0: [128 123 195 106 163 108 114 120  78 133 119 127]
1: [142 150 138 156 154  90 155 151  72 146 130 118]
2: [132 146  98 172 121 104 185 156  89 148 132 128]
3: [113 106  89 108  97 149  83 100 202 112 106 113]
4: [142 113 204 127 155  99 145 124  78 120 114 155]
5: [122 116  96 123 114  95  99  96 229 120 118 142]
6: [113 105  88 100  90 169 102 124 197 115 124 115]
7: [161 160 141 183 155  88 129 149  98 141 147 141]
8: [140 120 122 164 113 105  75 130 212 134 140 153]
9: [145 183 143 132 181  91 105 128 111 144 142 157]
10: [128 112  96 140 110 111 216 133  88 115 126 124]
11: [143 157 178 152 159  96  83 122  91 131 133 138]
12: [135 132 115 128 134 100 206 139  73 114 130 127]
13: [123 131 195 132 176 108  73 106 151 127 125 154]
14: [117 101  92 107 105 119  90 107 218 115 104 127]
15: [112 101  98 100  95 148  85 106 199 111 110 106]
16: [135 115 100 126 113  93 217 127  89 115 122 127]

[136 124 187 121 170  93 105 113  78 126 119 127] 0 4 11 13 9
[150 135 154 127 148 116 142 154  63 128 160 152] 1 4 7 0 12
[136 147 112 107 129  99 205 134  82 127 135 116] 12 16 10 2 1
[132 150  96 121 135 121  72 130 163 165 161 107] 8 15 3 6 9
[136 141 127 172 133 120 103 184 121 140 158 122] 7 1 2 11 9
[125 147 154  89 166 121  97 141  94 159 131 121] 0 9 11 1 13
[128 132 183  77 157 133  95 128  95 135 128 127] 0 11 4 13 9
[135 117 122 158 113 116  81 136 218 119 139 164] 8 5 14 3 15
[145 193 122 135 173  90  95 114 115 141 140 140] 9 11 7 1 13
[122 125 108 115 118 183 108 158 183 166 145 124] 6 15 3 14 8
[125 111 196 101 143 134 108 131  79 117 113 120] 0 4 11 13 1
[133  99 141 153 110 148  68 121 209 109 133 154] 8 14 3 5 15
[137 156 178 135 174  88 105 117  84 136 121 145] 11 0 9 4 7
[143 146 195 141 169  91  99 114 104 146 126 160] 11 13 0 9 4
[115 101 110 119  96 212 100 122 168 112 114 131] 6 15 3 14 5
[134  99 179 166 125 145  91 143 176 132 142 188] 8 13 11 5 7
[128 134 135 171 111 178  95 159 109 149 158 136] 7 11 2 1 9
[126 110 118 120  93 223 120 130 123 121 119 116] 6 15 3 14 10
[125 121 144 157 117 139  72 131 214 133 142 133] 8 5 14 3 15
[130 130 117 143 121  95 197 142  68 120 130 123] 12 10 16 2 1
[125 153 161 125 177  96  64 112 144 149 125 131] 13 11 9 0 7
